In the data rows, the value 128 means zero.
Here are some points:
165 98 106 96 187 166 100 130 88 108 147 126 158 175 156 99 110
109 151 139 96 160 156 95 173 91 117 122 183 174 125 176 102 120
104 131 176 99 150 117 109 178 104 98 123 158 155 100 134 100 129
110 141 113 176 94 103 170 105 170 166 104 92 101 105 97 175 144
112 187 157 170 103 103 155 116 143 133 92 117 94 106 109 155 141
180 94 111 93 150 146 97 110 98 103 161 98 121 172 134 98 179
108 155 185 139 70 102 131 163 99 91 119 154 109 105 110 110 102
146 94 111 101 173 158 107 134 110 103 147 132 167 158 178 100 158
178 91 106 101 148 157 98 102 96 108 183 95 129 181 126 97 154
111 154 178 108 105 104 99 172 107 80 98 150 132 110 122 99 105
110 121 116 173 123 101 176 103 180 171 125 109 97 107 82 175 166
140 105 114 99 180 164 107 156 102 106 155 155 170 155 179 97 79
108 104 106 166 113 102 171 97 173 164 128 101 98 102 109 170 167
109 132 174 98 160 137 88 188 96 111 111 174 166 119 143 102 71
112 98 144 98 177 160 91 167 94 108 100 151 175 135 174 97 84
109 137 117 172 106 102 171 101 164 162 107 99 97 99 101 168 134
112 157 184 99 131 111 98 174 95 95 87 167 144 102 126 102 129
130 106 121 93 172 166 100 164 96 103 136 185 181 158 179 99 110
181 120 113 102 133 137 105 108 120 130 171 98 99 178 115 108 141
120 135 108 168 82 104 166 98 186 175 90 99 99 105 97 171 187
178 94 108 96 151 155 101 111 94 106 169 118 130 189 148 98 125
108 173 164 156 112 99 143 123 111 113 104 103 99 105 98 135 158
110 130 154 101 141 153 87 182 115 106 128 163 169 112 170 98 82
119 124 134 96 157 168 92 162 84 104 144 165 169 155 174 95 76
125 122 100 145 92 101 155 107 166 166 112 103 100 120 86 160 173
120 113 129 103 192 164 97 167 99 104 129 174 172 126 179 101 102
120 113 131 97 166 163 96 158 89 95 128 141 174 142 174 102 108
115 200 174 143 96 105 131 133 112 73 104 127 100 102 113 114 83
129 111 126 104 161 164 89 158 110 93 143 165 172 142 176 102 130
107 158 130 178 122 101 166 98 142 150 107 104 97 109 106 163 150
109 166 148 171 97 108 160 106 136 146 114 91 98 96 108 160 151
113 149 138 97 140 129 90 155 93 98 138 167 152 118 166 98 82
112 127 124 99 156 157 95 163 92 110 121 160 175 132 171 100 132
120 125 101 157 106 99 176 104 165 183 115 122 97 97 99 173 166
109 124 115 172 106 106 175 104 159 164 104 102 100 101 101 174 116
133 110 120 99 164 162 96 162 102 82 137 149 168 147 183 95 98
156 85 112 98 153 166 89 109 110 117 167 85 131 179 110 102 188
123 116 120 99 165 166 97 160 110 99 123 156 171 144 180 99 88
104 138 181 120 106 104 109 167 95 102 98 155 117 110 108 96 109
110 101 127 96 150 166 93 179 103 107 120 168 173 137 170 95 160
118 100 127 97 171 169 98 155 109 96 131 175 168 133 170 99 75
118 140 139 103 145 143 100 162 107 111 129 162 158 122 168 96 137
164 118 107 98 154 167 104 125 109 101 188 158 156 172 165 100 130
108 180 143 172 89 98 170 96 161 153 105 99 92 99 109 165 130
135 128 103 145 93 98 163 92 168 180 118 111 100 119 109 165 181
112 135 165 159 95 100 148 128 145 137 124 112 98 107 100 149 91
167 102 115 93 169 162 103 95 107 97 166 93 137 182 143 95 150
157 111 103 97 174 169 98 124 101 101 167 147 158 181 170 97 102
168 118 104 101 161 166 96 112 96 113 182 128 151 171 176 100 158
109 149 176 95 120 129 101 179 94 92 99 181 153 108 152 95 84
107 97 149 103 167 159 95 161 96 94 109 186 181 136 170 97 75
121 106 136 99 155 159 93 159 108 104 139 163 173 134 178 95 100
109 146 111 177 118 107 170 110 166 175 92 102 103 95 105 173 116
124 144 107 159 104 103 170 105 163 173 111 120 102 93 107 172 136
170 100 113 102 160 161 102 104 97 94 171 113 144 182 144 99 112
116 138 110 160 114 103 166 103 174 170 94 84 94 112 109 173 170
108 143 149 177 112 100 165 105 156 153 107 97 103 111 97 161 143
107 118 140 100 164 156 91 170 105 89 111 179 174 127 175 103 140
112 137 119 175 83 107 167 107 165 156 115 116 92 92 95 169 123
122 122 108 161 103 101 166 105 193 172 97 93 94 106 97 170 187
120 114 140 94 180 160 99 158 92 118 123 178 170 134 170 97 128
135 83 107 146 120 105 161 107 173 186 136 108 103 111 117 167 142
111 136 164 98 142 138 97 179 109 107 97 170 161 116 167 97 86
108 112 144 102 152 155 104 169 103 110 116 194 172 129 183 96 106
109 162 158 176 88 100 174 111 136 124 116 114 95 110 99 154 130
108 133 103 174 100 103 174 111 166 173 93 112 97 102 102 175 196
106 132 171 95 127 133 99 179 104 97 113 168 155 104 139 98 123
167 109 110 114 90 101 131 107 173 174 149 100 96 153 108 136 226
125 113 122 100 174 169 102 165 100 104 136 154 177 149 167 99 94
110 152 122 172 114 99 178 114 140 163 119 123 100 96 105 173 118
106 120 128 168 111 105 165 105 153 147 103 98 103 107 101 169 155
104 116 150 100 158 160 104 183 84 107 105 160 173 131 178 95 78
169 94 118 99 141 156 101 95 108 124 166 105 117 163 113 93 118
175 111 110 98 123 120 104 110 139 145 153 89 96 156 95 120 148
180 123 108 98 119 113 115 110 145 139 157 89 101 169 89 121 153
110 99 114 166 88 100 161 106 167 156 113 110 102 111 105 173 141
109 131 186 128 73 102 122 156 108 114 88 143 116 108 97 105 25
108 137 114 177 86 103 178 100 174 161 99 97 99 105 97 172 124
105 127 110 168 95 99 181 111 153 157 99 100 100 98 107 175 174
108 162 110 175 98 99 175 108 175 173 115 132 99 101 93 173 118
112 141 106 164 99 97 172 99 171 167 100 115 97 100 88 172 143
127 116 128 102 175 168 95 159 109 99 143 150 176 146 167 98 140
165 71 106 96 163 160 104 110 100 110 171 119 152 193 148 100 92
108 153 178 116 100 100 108 171 110 108 109 155 129 98 127 102 104
108 155 182 98 110 125 107 187 90 97 120 186 149 101 139 97 133
108 168 117 174 107 99 169 99 155 158 102 86 102 103 114 175 175
178 94 104 100 124 113 116 112 128 143 165 99 95 163 96 121 193
110 151 171 101 112 102 113 168 95 96 96 145 134 111 147 99 88
110 138 174 143 91 104 137 153 105 98 99 138 100 108 110 123 126
127 109 126 97 182 165 97 148 90 83 121 171 172 151 177 95 107
179 118 109 97 121 119 102 101 108 114 179 129 107 156 129 101 110
145 123 108 100 177 172 103 134 110 104 160 139 169 169 163 98 85
119 117 135 100 167 164 95 169 104 100 127 192 179 139 167 100 141
133 116 120 98 165 165 92 141 96 108 127 161 180 143 177 96 149
109 145 116 171 94 104 167 86 178 154 106 95 101 98 95 175 174
112 126 158 99 135 146 103 183 100 113 96 175 166 110 149 96 87
106 142 107 166 105 109 168 101 175 155 115 98 97 109 86 172 147
175 101 111 100 124 106 109 105 141 130 177 107 101 159 100 117 183
109 161 182 125 88 97 115 154 92 90 106 138 114 101 113 98 98
120 125 109 96 171 181 98 133 93 109 129 157 166 159 144 96 103
111 110 142 100 168 152 94 167 96 101 113 165 171 133 172 100 140
106 158 174 152 96 99 144 131 116 100 95 135 97 105 106 136 84
183 91 102 97 123 123 95 106 151 147 180 114 96 164 99 116 171
112 167 185 128 111 105 118 159 89 94 118 160 118 105 109 101 92
105 102 155 103 164 144 97 177 106 96 109 175 169 109 163 100 97
132 92 107 99 164 176 95 136 105 99 135 158 169 169 171 101 107
109 154 148 166 111 104 168 117 139 121 104 112 98 108 103 160 63
112 111 158 100 139 149 100 187 108 104 93 176 165 109 150 96 144
106 142 125 170 93 101 180 99 178 170 105 102 105 105 106 177 173
135 98 118 100 170 161 94 140 100 100 138 175 173 148 169 99 70
172 136 105 99 158 167 101 115 90 101 178 117 149 173 152 99 152
109 130 186 117 113 110 103 177 95 107 118 156 132 98 121 97 116
157 89 110 131 107 107 141 101 183 180 157 102 95 129 98 149 188
182 104 106 95 137 139 100 101 111 101 170 92 126 180 154 97 137
169 114 100 115 87 106 122 100 166 169 154 93 102 136 106 137 189
108 161 169 163 102 103 142 121 122 126 106 100 98 93 110 144 127
158 112 108 99 174 176 102 135 96 97 167 121 155 178 141 101 99
138 104 120 98 195 166 102 151 99 100 140 121 169 176 171 96 79
112 172 138 171 94 102 169 108 160 156 102 112 102 99 100 169 99
122 161 102 163 78 104 157 111 165 161 101 94 94 104 97 158 213
157 108 114 120 111 113 125 99 166 173 157 112 98 150 92 140 192
112 137 183 102 129 128 103 173 100 104 114 176 153 104 147 98 136
170 122 109 110 86 104 124 106 165 172 167 107 106 153 85 135 217
109 138 160 173 98 97 153 114 137 128 103 116 98 115 85 146 55
170 106 104 109 80 117 113 94 155 149 163 123 100 163 108 127 181
134 102 119 99 170 165 91 135 102 94 148 153 175 157 186 101 102
117 133 107 167 102 101 168 107 166 163 95 93 99 103 84 174 173
108 111 143 100 173 152 102 164 101 98 108 184 174 126 174 97 67
106 155 176 123 101 101 102 179 98 105 96 163 123 108 115 99 49
168 93 106 99 152 160 92 110 102 101 179 102 140 180 141 102 116
109 151 121 171 88 102 170 108 163 159 104 117 94 102 100 176 98
122 110 138 101 177 162 103 150 115 108 133 164 177 155 174 100 130
123 137 105 161 112 102 169 100 184 173 116 124 96 101 99 176 102
115 98 104 164 86 98 165 104 181 166 108 105 98 112 88 169 152
124 107 132 99 181 165 91 157 122 96 140 156 171 146 184 100 73
110 118 150 100 143 163 100 174 110 101 112 150 174 129 173 97 49
110 164 140 172 108 102 166 111 149 128 97 102 93 111 108 164 105
120 144 130 100 159 166 96 175 91 110 123 164 173 150 177 98 121
159 96 110 100 172 169 113 119 116 98 179 121 158 171 159 97 105
144 81 110 101 162 168 102 140 96 113 159 154 170 162 162 101 120
151 113 110 101 148 123 96 126 94 95 152 140 140 128 169 98 73
107 142 108 171 106 100 162 97 176 172 115 93 100 109 97 176 165
117 152 101 164 117 105 171 105 158 190 123 74 99 104 90 177 163
110 128 111 171 98 100 179 91 163 170 115 93 101 108 97 176 207
158 125 109 100 187 166 102 130 103 105 166 152 162 162 162 101 111
134 111 118 97 162 161 96 150 115 110 143 151 171 145 181 100 102
174 92 111 98 172 160 104 106 108 95 159 132 148 178 148 98 59
107 168 152 171 104 99 165 109 144 133 98 97 99 108 97 164 82
108 153 146 176 97 98 172 108 144 146 106 104 94 104 99 164 112
127 130 128 100 167 163 101 167 92 129 134 161 177 135 179 98 122
173 109 106 97 152 139 96 106 94 103 176 133 139 159 142 102 137
130 124 123 96 158 142 102 167 90 106 126 156 166 132 175 99 80
107 107 152 100 136 152 100 174 100 97 115 173 177 122 173 95 144
112 131 176 118 93 120 111 169 109 91 108 168 123 105 100 102 103
137 102 113 101 188 169 99 146 105 102 163 144 169 162 154 96 104
114 151 96 163 111 104 162 107 169 167 86 108 95 96 108 175 138
107 192 150 158 94 108 152 115 127 121 100 86 96 96 104 146 105
123 99 131 95 178 167 89 153 94 106 115 183 173 143 167 99 94
134 120 126 102 167 172 98 156 108 108 162 136 170 146 175 102 116
140 108 111 99 162 171 116 156 109 98 160 145 171 166 158 95 72
108 124 146 141 115 106 137 126 136 136 110 96 96 111 100 137 106
110 156 126 175 87 101 174 108 161 160 102 88 104 112 84 172 120
108 143 118 175 96 102 178 105 167 178 104 93 103 100 97 173 135
109 125 147 92 146 153 88 175 102 91 107 164 177 125 177 95 123
108 164 124 174 102 103 177 104 178 149 120 107 94 98 94 172 160
182 106 111 100 143 152 104 103 115 111 186 110 118 172 131 95 127
129 123 126 101 174 174 99 150 113 79 126 143 175 154 163 93 116
134 124 110 156 114 101 168 100 167 183 120 104 107 106 98 167 143
110 177 121 148 100 101 147 101 139 136 93 114 96 104 97 152 75
140 125 108 145 96 97 159 99 173 168 142 91 100 122 102 162 201
116 166 100 163 98 101 171 100 180 147 96 113 101 105 91 172 128
109 160 156 171 104 98 171 117 135 112 105 108 93 104 96 156 58
109 153 132 179 106 101 175 104 156 161 111 101 102 105 89 166 176
103 100 141 102 158 156 85 172 100 107 99 161 175 130 175 103 87
108 137 175 101 114 124 94 186 94 95 112 148 146 93 136 96 122
111 136 140 102 160 162 102 163 103 105 123 169 172 136 170 97 105
106 137 115 170 98 105 176 100 164 162 116 103 100 95 91 174 132
110 189 143 175 97 106 174 95 147 150 106 106 96 106 117 162 90
103 171 126 172 119 99 182 109 174 178 112 115 100 98 99 174 141
136 91 112 98 169 166 94 144 102 92 153 170 177 162 169 101 98
177 98 111 100 115 117 108 102 129 147 177 67 105 164 109 118 207
136 113 117 101 168 177 101 151 96 93 162 166 169 166 179 102 137
186 132 109 97 119 135 100 102 123 124 194 91 112 171 119 101 187
162 110 101 120 95 102 142 108 164 155 169 114 98 141 100 147 193
108 140 178 105 124 114 91 181 115 98 106 173 137 104 142 95 94
110 152 154 167 88 100 158 128 125 122 103 125 105 111 102 145 109
136 111 105 153 105 104 152 102 174 165 119 104 92 104 101 162 212
133 110 102 144 108 96 150 106 166 170 130 91 102 120 99 164 214
Then 12 other points, each followed by its number:
111 132 102 164 101 100 171 105 178 151 108 119 99 102 91 171 129 0
108 136 186 99 110 118 97 186 101 88 102 191 138 103 126 103 91 1
110 144 122 164 92 105 176 97 184 154 102 109 106 107 92 176 198 2
135 89 125 98 175 165 98 152 96 90 154 161 178 153 157 94 125 3
136 122 102 97 168 177 104 138 102 98 124 143 158 167 152 97 123 4
112 96 138 100 147 150 90 150 100 118 118 161 172 136 166 98 123 5
112 140 137 177 100 103 169 103 149 159 109 107 103 108 89 167 122 6
130 110 108 96 185 172 103 148 101 95 148 164 167 147 174 98 160 7
110 156 131 176 118 103 160 98 158 161 122 115 95 105 90 168 51 8
106 92 138 100 159 166 103 158 106 91 114 189 178 128 167 100 86 9
111 107 153 98 148 151 84 172 100 101 128 172 176 112 172 99 117 10
108 112 160 94 149 147 97 171 104 105 114 169 162 107 152 97 126 11
Which of these numbered points is nearest to each point below, looking only along the 7 directions in which the first points spread most? Its number follows each.
116 93 141 101 189 160 95 164 118 96 123 163 178 140 174 94 124 > 5
164 131 113 102 187 162 92 109 101 118 172 100 157 180 151 103 88 > 4
118 99 135 97 177 166 107 154 102 101 109 159 173 131 156 96 117 > 5
109 157 180 105 104 109 95 176 103 87 105 182 139 105 139 101 64 > 1
110 129 108 166 93 105 162 104 180 192 118 121 98 109 90 173 137 > 0
111 141 112 169 98 98 174 108 179 168 112 126 97 105 100 170 129 > 0
106 152 184 119 86 99 106 165 95 90 119 162 117 102 128 95 61 > 1
111 112 100 154 96 99 160 107 176 169 114 112 100 99 93 172 149 > 0
110 169 161 165 111 97 147 120 131 117 105 117 99 111 96 143 123 > 6
108 166 184 126 84 99 100 175 87 92 102 143 118 92 121 100 74 > 1
163 121 106 101 173 169 99 124 91 91 145 116 160 173 164 99 123 > 4
111 161 173 95 129 132 92 175 99 106 103 179 160 103 159 98 136 > 11
115 108 137 95 173 165 106 163 92 110 139 166 178 137 155 96 105 > 5
123 122 124 100 197 167 97 162 105 121 123 149 177 141 174 94 171 > 7
136 139 109 99 177 168 90 155 112 93 147 138 176 154 165 99 116 > 4
123 108 125 93 180 163 94 160 113 99 120 180 174 146 191 100 45 > 9
106 101 146 98 154 156 95 171 99 81 112 172 166 130 176 101 74 > 9
112 115 154 99 156 159 101 169 95 102 109 186 170 120 159 101 110 > 10
109 129 167 99 150 135 104 180 116 97 103 187 156 103 155 100 138 > 11
107 165 158 166 101 100 157 127 130 110 100 89 95 104 98 150 66 > 8
108 106 144 97 154 156 87 170 104 104 130 184 179 123 179 102 79 > 9
110 137 173 103 151 139 101 176 108 97 109 164 162 99 141 98 82 > 11
137 78 121 104 159 168 91 137 99 102 152 176 168 157 162 96 100 > 3
109 112 138 100 174 158 96 157 101 95 123 168 174 133 169 100 76 > 9
108 151 178 137 112 108 115 151 104 101 96 155 112 107 99 104 64 > 1
107 136 117 174 105 98 170 96 157 186 110 116 95 103 109 173 130 > 0
158 125 111 97 173 171 101 132 89 93 171 113 156 164 148 97 95 > 4
124 111 127 100 173 160 97 166 120 109 128 162 167 145 168 99 107 > 5
110 153 150 171 88 100 165 112 139 120 119 91 101 107 105 157 116 > 6
108 149 135 174 91 101 169 96 155 144 111 102 98 107 103 168 79 > 8
110 142 107 170 95 99 169 105 174 151 110 108 96 105 95 173 201 > 2
133 85 112 97 177 168 90 140 94 81 130 186 176 157 170 97 106 > 3
133 137 116 97 182 169 91 161 102 88 145 162 169 149 180 96 145 > 7
111 170 144 174 100 102 172 97 156 136 100 94 94 101 101 166 118 > 6
107 105 132 93 158 167 101 168 106 107 126 176 175 139 156 96 83 > 9
156 97 114 102 179 168 106 134 106 114 168 148 159 175 159 97 184 > 7
113 187 151 168 96 106 167 119 141 152 121 109 99 102 100 152 80 > 8
122 110 124 96 182 169 97 164 95 110 133 163 173 141 168 94 101 > 5
108 123 161 99 140 152 95 173 98 96 91 178 165 107 166 101 113 > 11
136 81 117 100 185 165 98 152 108 106 150 173 180 157 170 100 101 > 3
131 99 119 95 189 168 93 152 99 112 133 173 174 151 167 97 115 > 3
117 107 105 156 93 100 171 110 166 185 103 104 100 111 110 172 132 > 0
134 103 119 101 167 166 98 146 92 105 158 178 168 151 181 95 101 > 3
105 170 154 177 96 100 167 108 138 142 108 98 97 95 108 156 112 > 6
176 123 105 99 158 154 97 100 106 112 166 111 140 186 143 100 121 > 4
126 117 123 101 150 149 98 158 93 111 137 150 164 143 167 98 112 > 5
109 119 156 95 160 145 105 164 104 98 105 177 169 107 184 94 114 > 10
115 112 140 95 171 164 99 160 102 92 128 163 181 135 172 100 110 > 5
175 114 111 100 151 155 97 108 104 115 174 96 124 181 122 94 99 > 4
143 129 110 104 172 171 99 141 109 109 161 144 171 160 166 98 99 > 4
110 94 140 103 155 162 96 172 87 105 115 156 172 138 191 96 120 > 5
109 136 163 105 141 135 96 177 104 98 95 180 159 104 148 98 151 > 11
109 149 164 173 94 101 149 123 132 127 110 79 95 102 98 151 139 > 6
111 133 107 165 95 96 177 105 167 180 96 106 96 102 107 170 142 > 0
121 126 129 97 181 168 100 153 108 102 125 174 171 145 167 95 112 > 5
107 120 156 99 150 134 103 172 99 99 111 178 161 108 162 102 122 > 11
109 96 150 98 137 150 103 184 111 99 107 188 165 122 173 90 65 > 9
110 118 158 92 127 141 101 172 102 95 103 172 176 106 173 97 128 > 11
109 150 151 172 106 102 165 101 170 129 113 92 98 102 97 170 116 > 6
135 87 119 99 171 165 104 148 94 94 140 154 172 149 177 97 94 > 3
157 92 102 100 163 168 96 122 109 113 169 153 159 170 161 96 172 > 7
110 175 159 173 91 99 161 113 133 135 107 105 104 110 107 155 68 > 8
117 122 138 98 170 160 101 163 88 99 134 163 178 137 173 99 162 > 7
109 176 181 153 115 99 134 150 104 119 102 147 95 119 83 125 46 > 8
132 100 110 100 169 170 94 144 98 99 146 161 172 156 162 97 118 > 3
108 179 160 166 108 108 153 128 137 133 94 101 103 104 95 146 78 > 8
109 178 156 170 96 102 162 123 127 130 85 96 99 94 91 157 76 > 8
133 125 110 151 115 100 166 100 186 178 114 100 95 102 94 171 119 > 0
110 158 154 162 86 104 158 114 137 109 105 101 101 106 106 152 114 > 6
170 111 111 99 155 166 99 103 103 96 156 94 146 181 152 100 134 > 4
113 121 133 100 165 151 98 159 106 81 135 160 180 142 177 96 75 > 9
112 180 130 176 99 102 166 104 163 172 106 93 99 102 107 174 85 > 8
103 150 173 102 111 108 100 193 101 94 102 176 141 108 143 97 64 > 1
108 86 150 99 152 156 89 176 99 106 104 156 170 133 156 99 95 > 5
107 150 162 170 94 103 155 120 153 130 108 82 100 100 91 155 104 > 6
129 120 122 98 164 163 96 149 96 99 141 172 173 145 178 96 135 > 7
109 100 139 95 173 160 102 167 102 87 102 169 171 129 179 97 79 > 9
111 155 185 119 90 103 104 179 102 103 82 158 134 105 116 99 90 > 1
108 119 156 96 158 157 98 170 100 98 104 181 163 122 141 96 127 > 11
112 110 142 95 156 155 104 172 106 98 135 170 174 142 165 97 69 > 9
127 106 120 102 178 164 86 155 98 77 147 171 177 141 150 95 96 > 3
121 109 120 98 167 162 86 162 92 108 143 176 171 144 177 99 63 > 9
106 152 110 169 91 106 173 98 179 161 101 109 102 103 115 179 201 > 2
111 101 165 95 151 156 93 176 108 107 116 161 165 121 164 95 162 > 11
Now 12 new points, numbered from 0 again:
124 145 119 156 100 96 157 102 175 169 121 116 98 110 101 174 142 0
154 104 106 141 112 99 151 102 165 180 144 99 101 116 99 155 196 1
175 110 108 97 146 155 99 111 101 107 184 82 126 173 135 98 161 2
121 82 120 99 149 162 96 170 106 97 147 179 171 145 186 96 56 3
107 131 155 100 154 159 94 173 97 101 127 170 176 125 164 95 116 4
106 160 176 155 94 105 141 138 103 108 98 119 99 105 103 135 145 5
134 105 120 101 187 167 102 138 100 101 142 137 175 147 174 95 101 6
111 145 174 101 138 134 99 178 94 92 95 184 157 98 144 97 120 7
174 104 103 100 152 158 101 113 101 102 193 104 136 171 156 94 104 8
111 185 185 120 95 107 92 172 93 96 102 154 127 100 121 99 57 9
113 143 161 98 174 149 100 177 105 103 108 162 161 105 183 102 92 10
107 125 115 168 113 102 171 107 172 179 121 108 97 98 97 177 146 11
Which of these numbered points is nearest to each point below, looking only along the 7 directions in which the first points spread most? Its number follows each.
152 96 110 134 110 98 143 99 171 183 162 102 100 144 107 156 195 > 1
135 88 118 99 182 174 104 150 100 94 136 147 175 168 175 97 113 > 6
111 172 172 157 115 99 145 126 116 106 108 122 97 98 92 136 141 > 5
159 89 101 130 100 100 141 94 170 186 150 105 96 123 110 150 216 > 1
106 137 159 99 158 145 98 175 100 115 92 175 169 113 153 100 72 > 10
110 100 150 98 167 160 96 169 95 88 102 174 171 123 167 97 182 > 4
172 125 110 95 158 167 93 109 87 101 185 113 145 168 150 100 98 > 8
108 135 160 99 129 142 95 180 107 99 109 166 171 109 150 100 75 > 10
118 111 134 93 182 160 97 160 103 105 126 168 172 144 161 98 77 > 3
118 131 111 168 114 104 176 96 163 178 90 119 99 99 94 172 165 > 11
135 124 111 96 172 163 104 155 87 94 155 165 171 161 181 99 58 > 3
170 104 102 116 120 105 124 109 160 167 154 98 95 149 103 138 213 > 1
112 166 139 173 87 103 164 102 157 145 118 114 103 115 95 168 140 > 0
128 157 107 155 106 104 161 100 178 150 109 124 95 115 97 160 157 > 0
117 124 148 98 182 156 106 169 95 98 124 167 167 133 173 100 129 > 4
161 100 103 99 121 146 97 108 131 131 165 106 100 178 99 112 197 > 2
161 91 110 129 109 100 142 106 168 161 147 106 102 130 97 155 186 > 1
105 149 181 100 136 136 107 175 112 106 111 191 153 104 137 98 132 > 7
165 112 105 107 107 106 114 104 167 164 158 90 98 142 97 141 185 > 1
109 151 176 103 112 126 90 180 98 102 110 153 144 102 140 98 119 > 7
142 99 111 100 190 171 105 151 102 120 149 176 168 165 154 100 72 > 3
108 156 180 146 98 105 143 144 94 101 113 121 100 106 89 133 133 > 5
176 116 105 98 127 126 98 98 124 114 172 108 93 160 114 103 190 > 2
107 136 168 104 146 134 84 176 85 110 113 184 158 113 155 94 67 > 10
173 134 112 96 155 157 91 105 99 77 168 110 132 187 127 96 180 > 2
111 153 166 159 88 98 147 135 113 107 98 107 100 113 110 138 143 > 5
182 114 108 102 124 128 102 104 111 134 175 97 103 169 120 99 189 > 2
106 112 156 98 137 142 98 180 94 99 96 168 163 118 156 98 63 > 10
114 98 104 163 115 101 166 98 177 153 93 104 107 99 103 172 174 > 11
140 104 107 98 154 164 89 142 101 109 159 161 168 145 173 101 74 > 3
111 110 145 100 164 169 96 163 101 91 116 194 182 129 153 98 138 > 4
109 118 146 97 170 160 93 178 95 100 121 167 175 130 177 98 146 > 4
163 109 107 100 157 167 102 107 90 117 165 113 152 184 147 97 86 > 8
169 95 100 98 162 158 97 106 96 112 182 124 147 174 158 97 110 > 8
179 119 105 96 120 130 104 100 114 150 170 82 92 162 128 105 198 > 2
148 109 109 99 184 163 92 147 94 91 135 132 172 159 168 98 106 > 6
174 121 106 96 133 159 99 93 91 98 187 115 144 168 151 99 106 > 8
109 112 117 171 100 101 173 110 161 171 117 93 95 108 106 173 152 > 11
185 103 111 101 131 131 94 103 118 138 193 93 104 169 114 100 172 > 2
113 152 183 150 99 101 132 138 124 112 112 120 103 94 107 131 129 > 5
111 166 164 158 122 107 162 134 118 100 114 118 97 99 101 141 134 > 5
110 124 151 97 153 151 100 167 103 115 122 164 175 112 162 100 146 > 4
111 158 181 96 116 126 94 171 101 94 110 167 151 95 140 100 144 > 7
110 173 176 154 90 101 142 143 107 115 99 133 98 97 100 132 130 > 5
180 113 102 94 162 149 107 115 104 108 180 104 132 167 146 100 108 > 8
160 122 110 131 110 102 135 104 164 184 156 115 99 122 96 152 224 > 1
111 170 183 142 102 96 138 152 89 105 99 162 99 98 96 119 51 > 9
137 138 112 152 100 101 157 109 188 177 119 112 105 104 104 169 140 > 0
104 156 183 98 127 121 104 179 101 84 114 161 138 101 144 101 133 > 7
126 126 126 94 148 136 104 148 102 104 134 185 153 122 184 98 128 > 4
113 180 181 133 123 107 118 146 106 81 110 148 113 103 107 107 76 > 9
111 125 107 162 115 107 177 108 186 167 112 112 109 103 89 170 165 > 11
110 134 101 169 108 100 175 107 187 171 100 107 99 108 113 177 151 > 11
179 91 112 101 144 133 107 99 133 140 164 100 99 161 117 106 167 > 2
138 89 103 99 168 174 97 132 104 95 136 129 167 176 168 97 109 > 6
163 109 106 113 92 99 128 99 162 170 153 93 103 146 88 137 197 > 1
137 109 110 97 167 168 105 139 85 90 148 140 168 164 171 105 119 > 6
109 125 148 100 160 155 99 167 103 87 109 180 169 126 162 97 109 > 4
130 116 117 98 182 171 91 141 116 112 119 149 173 164 166 99 121 > 6
110 148 180 148 99 104 137 135 120 113 102 141 101 109 106 134 120 > 5
163 113 105 119 97 107 134 107 148 161 149 92 94 135 105 134 200 > 1
107 119 106 171 97 98 171 108 189 173 118 109 98 95 92 176 161 > 11
120 123 129 100 162 165 98 158 91 93 136 176 173 145 173 99 111 > 4
129 102 124 94 175 164 96 151 98 106 141 140 172 144 172 98 106 > 6
109 168 167 159 94 104 156 125 106 121 122 103 96 109 112 140 106 > 5
170 119 111 96 167 163 106 110 97 109 170 130 142 178 149 96 115 > 8
112 110 138 101 156 162 108 158 96 98 122 156 166 133 185 99 111 > 4
105 163 163 153 81 98 142 133 104 107 118 123 96 109 118 129 111 > 5
106 155 168 162 100 101 144 126 111 131 95 153 98 105 108 144 168 > 5
184 130 106 97 158 143 95 104 105 102 182 98 125 176 130 97 84 > 8
106 119 166 99 149 135 101 182 113 111 103 171 166 107 139 98 78 > 10
121 121 134 98 162 167 100 165 98 103 131 163 174 143 172 101 144 > 4
108 112 109 173 82 103 163 103 168 169 105 101 99 97 106 176 135 > 11
107 102 155 96 145 152 101 175 100 97 112 174 167 121 151 96 143 > 4
126 108 131 99 175 159 98 173 76 87 134 196 168 137 181 101 111 > 4
109 156 181 127 90 102 119 158 88 99 106 128 116 111 104 104 68 > 9
109 170 182 110 101 103 90 163 96 95 100 164 127 105 125 101 91 > 9
167 118 107 117 102 107 131 97 165 169 161 86 93 147 99 136 214 > 1
114 109 148 102 166 155 102 183 96 114 111 167 173 114 171 99 129 > 4
186 102 106 98 134 139 98 98 111 119 183 101 110 175 112 101 161 > 2
105 118 113 172 136 108 173 99 174 155 102 102 96 96 120 175 139 > 11
112 157 187 135 86 101 127 147 109 92 116 149 112 106 92 113 63 > 9
141 114 113 118 91 122 122 106 162 177 128 89 104 139 93 140 200 > 1
109 92 143 100 170 162 97 167 94 99 116 178 175 134 176 103 108 > 4
